In the rows, 128 means zero.
A state moves one step at a time under one of 6 hidden systems, and each row is a state written as 22 numbers. Each run below is a few steps of one system.
fetap, run 1, 8 rows:
[[170 103 172 125  69 137 116 151 121  99 150 123  70 166 164 155 151 121
  106  95 114 159]
 [127  93 152 136  85 123 128 133 103  80  96 146  74 157 187 147 158 143
   88 124 117 169]
 [156 137 124 164 120 107 135 131 127  99 106 167  99 123 193 151 158 169
   75 125 111 184]
 [166 161 138 184 122 131 156 134 170 111 142 146 111 152 195 119 178 163
   92 132 115 148]
 [174 146 157 127 105 143 174 150 171  90 173 107 115 138 173 133 181 126
  103 142 105 157]
 [173 107 161  85  93 140 134 157 140 105 157 126 110 158 168 119 179 104
   82 103 123 170]
 [157  93 134 114  62 150 104 137 131  74 119 161 100 146 182 117 144 135
   97 105 121 174]
 [168 121 138 173  81 127 112 133 126  96 123 155  73 144 171 162 128 167
   98  92 110 173]]
fura, run 2, 8 rows:
[[119 122  99 144 157 150 140 102 165 153 112 119 168 172  99  59 114 163
  114  81 160 128]
 [145 139 119 118 107 162 133 100 137 102 119  81 142  99  99 120  87 143
  196 183 101  85]
 [143 130 157 102 150 105  83 142  81 201 153 119 119 130  93 151 119  84
  145 106 138  85]
 [ 31  86 132 126 123 115 119 124  86 107  75 156 114 145 143 126 138 105
  122 155 147 116]
 [ 99 136  77 146 162 104 142 125 144 121 122 149 152  79  83 154  79 151
  112  96 138 184]
 [144 154 107 177 157 144 130  88 149 165  95 117 151 163 128  68 121 184
  140 127 137  84]
 [126 158 133 110 131 137 136 131 134 127 156 104 149  79 109 142 119  94
  190 202 104  75]
 [100 104 147  78 158 111 106 150  98 187 149 132 143 153 101 114 146  65
  111  96 164 109]]
Zem, run 3:
[[171 120  96 135 128 108  97 110 101 123  78 170 117 112 149 134 113 180
   82  89 124 182]
 [166 183 115 220 137 124 123 120 163 148 143 158 118 124 157 135 124 179
  133 120 115 115]
 [115 161 161 168 136 134 192 140 168 109 165  91 118 147 151 137 175 123
  138 178 112 110]
 [134 112 152  50 133 123 168 155 126 102 148 105 139 122 146 128 183  85
   90 151 124 165]
 [174  99 111  76  93 142  81 138 125 120 128 175 139 126 154  95 133 117
   91  79 138 167]
 [158 129 114 187  72 157  92 123 162 109 144 153 103 136 129 132  80 163
  148  76 122 138]
 [125 135 166 192 122 123 169 127 133 113 137  74  72 163 115 182 120 160
  140 122 108 132]
 [135 130 155 109 159  91 169 128  84 116  94 103 101 124 163 165 179 140
   85 171 106 154]]
fetap, run 4:
[[205 128 132  80 141 126 159 106 113 112  95  69 127 120 125 129 136 172
  103 137  96 163]
 [185 139 149 113 112 127  71 134  96 163 127 166 115 136 188 108 169 111
  124 145 121  85]
 [ 78 126 132 162  77 137 119 160 152  81 169 177 108 105 160 160 130  93
  150 148 126 135]
 [ 97 110 134 152 145 113 172 143 151 116 143 113 111 159 102 155 127 141
   80  62 147 197]
 [173 119 120 109 137 144 154  88 125 111  66  92 138 158 150  76 147 188
  100 139 117 142]
 [219 167 135 116 112 123  87 133 114 142 143 149 119  86 171 144 142 130
  140 157  93 107]
 [ 85 127 165 167  95 134 115 166 146 128 183 163  98 159 161 142 159  77
  140 126 141 101]
 [ 74  94 125 114 120 127 183 140 149  66 128 109 121 128 111 154 127 125
   99 115 133 202]]
dig, run 5, 8 rows:
[[168 149 158 134 137 128 177 154 171 130 201  77 117 138 101 163 139 119
  117  95 116 160]
 [154  91 167  79 116 144 140 113  98 123  93  79 112 190 147  90 171 129
  106 133 124 118]
 [172 108 115  91  83 119  79 131  93  92 104 172 108  84 162 154 114 130
  114 126 107 168]
 [126 141 125 218 116 122 104 134 146 145 137 181  97 164 160 135 129 159
  105  76 144 137]
 [115 144 134 168 130 137 204 118 168  74 124  79 117 134 133 145 137 170
  128 164 104 154]
 [200 148 142  75 176 105 154 134 114 163 134  96 142 121 136 125 174 130
   83 129 117 151]
 [156 116 129 100  82 160  91 128 128 110 117 169 135 140 196  73 165 114
  124 155 125 105]
 [136 123 129 150  76 135 112 164 162  94 187 161 104 108 132 171 108 110
  126  84 123 177]]
sifir, run 6, 8 rows:
[[147 170 141 151 165 101 129 139 119 166 133 163 126 129 191 123 194 124
  100 166 125 102]
 [ 97 152 123 148 116 145 155 159 194 100 186 164 151 115 164 114 165  95
  125 151 135 135]
 [149 113 130  99 112 155 169 147 185  98 178  93 144 143 100 115 128 120
  107  80 133 183]
 [203  96 140  75  83 162 111 107 114 104 102  88 117 149 128 101 116 148
  131 114 107 138]
 [182 128 155 138  87 116  72 130  76 130 115 146  70 118 159 178 118 135
  142 132  98 113]
 [ 75 123 158 199 121 104 132 140 107 121 114 158  73 163 174 164 157 134
  111 133 132 126]
 [ 89 143 111 158 162 110 201 127 158  86 112 126 138 110 147 140 155 158
   91 161 123 177]
 [198 163 114 106 170 131 165 123 167 147 143 108 171 123 140  86 165 153
   90 127 123 148]]
guk, run 7 (8 x 22):
[[133 171 116 194 119 124 130 137 158 115 171 140 114  79 115 185  89 142
  169 140 103 128]
 [ 97 129 169 134 158 129 189 143 152 143 156  82 129 188 126 110 185 107
  107 131 144 117]
 [140 108 108  49 121 122 131 124 102  83  92 141 148  75 152 126 142 119
  103 169 113 170]
 [183 140 120 134 127 126  59 136 122 191 155 169 133 133 121 114 108 120
  123  61 144 115]
 [109 121 130 188  77 172 138 106 162  80 112 114 108 164 142 107 107 166
  168 144 118 103]
 [116 136 153 126 149  98 175 156 126 118 168  86 105 102  90 206 125 109
  119 125 113 170]
 [137 110 142  93 163 112 132 115  89 160  79 123 132 172 163  83 186 133
   76 134 143 122]
 [153 148  82 137 106 125  80 125 130 106 117 200 143  60 161 132 102 142
  139 148 112 138]]
Zem, run 8:
[[170  94 114  83 136 136 129  99 110 128  81  88 135 148  94 102 102 168
  100  79 131 166]
 [206 158 122 149 119 121  75 108  98 155 110 138 108  99 136 148  95 166
  157 131  97  98]
 [ 81 152 157 200 122 113 119 145 125 141 151 154  91 138 157 163 147 108
  156 163 126  78]
 [ 40 113 127 118 156 117 192 140 143  91 124 120 143 127 128 131 161 106
  100 159 143 161]
 [164 122  98  61 168 126 140 121 138 146 118 119 179 117 107  86 137 134
   80  96 143 171]
 [209 145 113 126  94 163  74 109 142 147 133 140 142 128 140  83 107 147
  159 114 118  90]
 [108 133 162 170  79 144 115 145 137 114 174 116  87 134 117 172 104 103
  189 142 112  86]
 [ 52  84 161 121 135 105 162 139  91 107 107 100  90 158 117 167 143 108
  105 132 138 153]]
fura, run 9, 8 rows:
[[ 99 125  87 142 126 113 115 112 113  93  70 195 136  94 179 121 133 156
   99 158 129 158]
 [141 177  93 192 145 133 131 135 195 143 177 165 156 105 124 123 110 149
  129  99 135 138]
 [128 143 157 142 136 161 173 121 169 136 154  69 140 178 125  84 159 127
  151 154 128  79]
 [151 109 149  31 126 131 139 139 104 117 143  80 141  99  98 141 134  82
  139 157 112 132]
 [135  81 126  88 105 125  60 131  80 145  97 172 115 147 139 110 121 112
  101  77 150 139]
 [ 84 116 111 198  83 136 110 123 134  80 111 166  93 120 135 161  83 157
  149 115 125 145]
 [142 169 138 199 176 103 168 124 144 159 145  92 111 140 101 168 120 170
  122 106 121 136]
 [144 152 138 108 170 118 165 109 114 136  95  99 145 126 163 101 182 139
  118 205 110  97]]
sifir, run 10 (8 x 22):
[[133 137 128 207  98 156 124 103 155 110 104 140 106 174 171  95 130 183
  139 128 125 104]
 [143 164 153 155 140 114 184 135 142 107 159  75 105 103 116 190 130 138
  147 168  91 137]
 [138 115 164  76 153 115 156 141 108 146 127 106 128 168 159 104 204  99
   77 140 134 132]
 [148 128  97  95  90 143 102 140 147  83 134 190 152  77 178 109 140 113
  119 154 118 157]
 [166 132 135 177 102 139 113 143 170 137 175 141 104 159 126 138 111 147
  112  46 134 158]
 [127 107 156 145  88 162 161 103 134  78  98  66  96 173 132 121 123 163
  154 156 104 115]
 [174 139 154  95 150  87 141 138  77 130 120 101  97  93 136 194 150 127
  106 155  93 153]
 [125 126 136 136 131 118 105 136 114 145 109 189 121 159 206  92 191 119
   82 136 144 120]]
dig, run 11 (8 x 22):
[[140 102 159  63 156 100 123 147  84 168 126 120 124 155 131 125 174  89
   77 102 144 143]
 [109  92  95 111  78 157  90 109 125  80  79 181 137 125 163  83 114 139
  127 132 136 138]
 [156 158 107 188 123 121 114 136 162 134 168 150 118 100 103 171  78 157
  135  75 121 159]
 [121 143 166 178 149 131 176 110 137 144 121  67 106 192 129 118 154 157
  135 147 123  88]
 [147 126 139  55 143 106 151 134  89 103 110 104 130  80 140 156 156 109
  114 188  99 148]
 [134 121 112 115 129 121  74 143 121 165 129 205 146 137 168  88 157 104
   88  94 158 128]
 [ 98 122 104 172  74 170 136 128 191  65 149 146 133 125 129 116  93 143
  159 123 127 143]
 [168 142 153 138 157 116 164 134 141 155 164  62 113 147  72 165 112 144
  121  79 120 151]]
guk, run 12, 8 rows:
[[151 175 110 154 111 154 125 124 170 111 162 127 149  80 128 127 107 131
  189 181 102  87]
 [108 118 178 104 116 142 153 165 150 135 197  89 122 159 109 135 157  63
  142 128 137 108]
 [108  63 137  53  94 135 120 127  85  85  84 126 118 141 139 117 140 107
  102 130 132 162]
 [156 119 107 141 125 105  65 119  87 161 103 168 110 113 111 153  80 150
  116  67 134 147]
 [108 150 123 225 138 136 138  97 146 138 103 122 110 165 131 117 111 184
  152 130 128  90]
 [ 92 164 130 143 166 106 196 140 151 106 155 100 138  86 117 172 144 117
  134 186 111 140]
 [135 126 136  58 171 117 140 142 120 165 140 127 168 134 138  86 186  85
   87 139 149 124]
 [155 111  94  84  81 161  69 118 128 106 111 175 155  99 149  80 106 121
  147 133 128 121]]

Which system made each of these runs?
run 13, 2 rows:
[[123 118 123 179 111 127 156 115 141  84 113  98  92 137 101 171  84 183
  128  93 113 177]
 [157 155 151 152 189  86 175 118 105 159 109  80 109 142 125 161 158 166
   94 136 112 137]]
	guk
run 14:
[[183 145 143  94 129 138  84 121 104 178 143 103 139 116 106 116 113 106
  175 145 116  60]
 [ 66 104 149 128  91 134  87 136  95 123 128 149 109 131 131 140 117  77
  176 162 135  71]]
	Zem
run 15:
[[121 149 146 186 153 139 180 126 180 141 151 103 129 190 140  97 166 156
  109 113 141 122]
 [174 136 138  72 123 144 180 126 146  82 134  74 143  99 137 126 153 129
  130 183  93 148]]
	Zem
run 16, 2 rows:
[[ 84 107  97 128 151 125 107 122 128 157 126 136 154 129  58 121  68 124
  134  65 162 137]
 [119 124 107 142 142 141 123  80 114 139  76  88 143 135  77 106  72 172
  171 133 128  91]]
	fetap
run 17 (2 x 22):
[[115 152 123 191 147 119 142 153 182 153 186 153 132 146 119 135 131 130
  102  64 152 154]
 [126 127 142 132 131 158 195 106 161  91 111  62 134 168 134  90 156 159
  131 166 116 122]]
	fura
run 18, 2 rows:
[[174 168 120 155 119 117 136 154 164 105 174 164 122  80 169 168 146 135
  106 131 105 171]
 [142 130 159 159 110 145 155 149 171 119 165 130 109 190 175 106 184 129
   89 102 136 144]]
	Zem
run 19:
[[128 129 118 136 115 161 160 120 175  89 117 139 152 156 186  62 177 148
  105 156 130 135]
 [189 142 115  90 114 132 132 152 160 106 183 128 142  71 112 157 110 117
  120 103 107 185]]
	guk
run 20 (2 x 22):
[[ 79 122 162 145 127 146 129 144 145 160 177 106 128 174  97 115 131  80
  165 121 152  70]
 [ 74  83 142  70 141 121 163 123  97 105 104  70 127 131  76 146 117 107
  129 141 132 147]]
	fura
run 21 (2 x 22):
[[ 85 126 142 161 111 113 116 128  95 110 123 117  86 103 100 199  84 121
  178 153 110 111]
 [ 59 114 141 144 184  80 147 127  81 160  90 132 113 152 122 149 151 124
   93 127 151 131]]
	Zem
run 22, 2 rows:
[[ 99  89 123 151  84 164  98 112 140 120 116 126 118 180  98  96  81 139
  153  72 153 115]
 [139 128 130 149 130 116 133 107 100 118 104  81  97 108  77 189  68 167
  158 124 101 137]]
	dig
run 23 (2 x 22):
[[ 90 131 130 139 111 112  88 161 117 137 175 168 115  86 106 186  95  74
  158 118 133 120]
 [ 32 102 132 161 154 125 152 122 131 143 115 115 127 181  89 115 119 122
  124 100 165 118]]
	dig
run 24, 2 rows:
[[151 150 161 188 101 143 163 135 168 104 170  79  88 152 121 166 118 150
  154 121 103 128]
 [150 115 180  95 151 104 169 132  86 135 112  67  93 163 136 154 175 126
   92 138 112 144]]
	dig
run 25, 2 rows:
[[172 141 121 102 135 105 141 139 122 100 119 158 125  89 186 145 173 139
   75 152 105 184]
 [169 149 122 156 112 138 113 154 174 134 171 185 132 137 182 107 164 127
   90  91 135 152]]
	Zem
run 26, 2 rows:
[[131 102 120 133 130 108 107 130 109 142 126 128 107 131  80 167  79 141
  103  43 140 180]
 [154 137 122 185 137 123 121  83 105 138  61 118 103 157 147 118 114 206
  125 127 115 112]]
	Zem
run 27:
[[ 89 135 145 193  98 155 106 134 160 143 164 146 117 172 133 107 124 109
  170 122 146  67]
 [ 62 103 139 112 126 134 188 128 136  76 128  69 125 126  83 156 112 114
  148 156 125 149]]
	Zem
run 28, 2 rows:
[[207 125 136 118 117 116  72 111  77 158  86 148 101 142 165 120 136 160
  105 107 114 121]
 [112 147 139 190  87 130 105 135 126 103 129 175  91 118 187 152 140 130
  159 177 108  96]]
	fetap
run 29, 2 rows:
[[147 180 147 195 122 134 150 142 172 131 189 110 111 120 127 165 124 133
  169 145 105 102]
 [ 98 113 169 100 129 132 188 151 142 100 152  93 122 163 150 124 193  92
  100 157 130 142]]
	guk
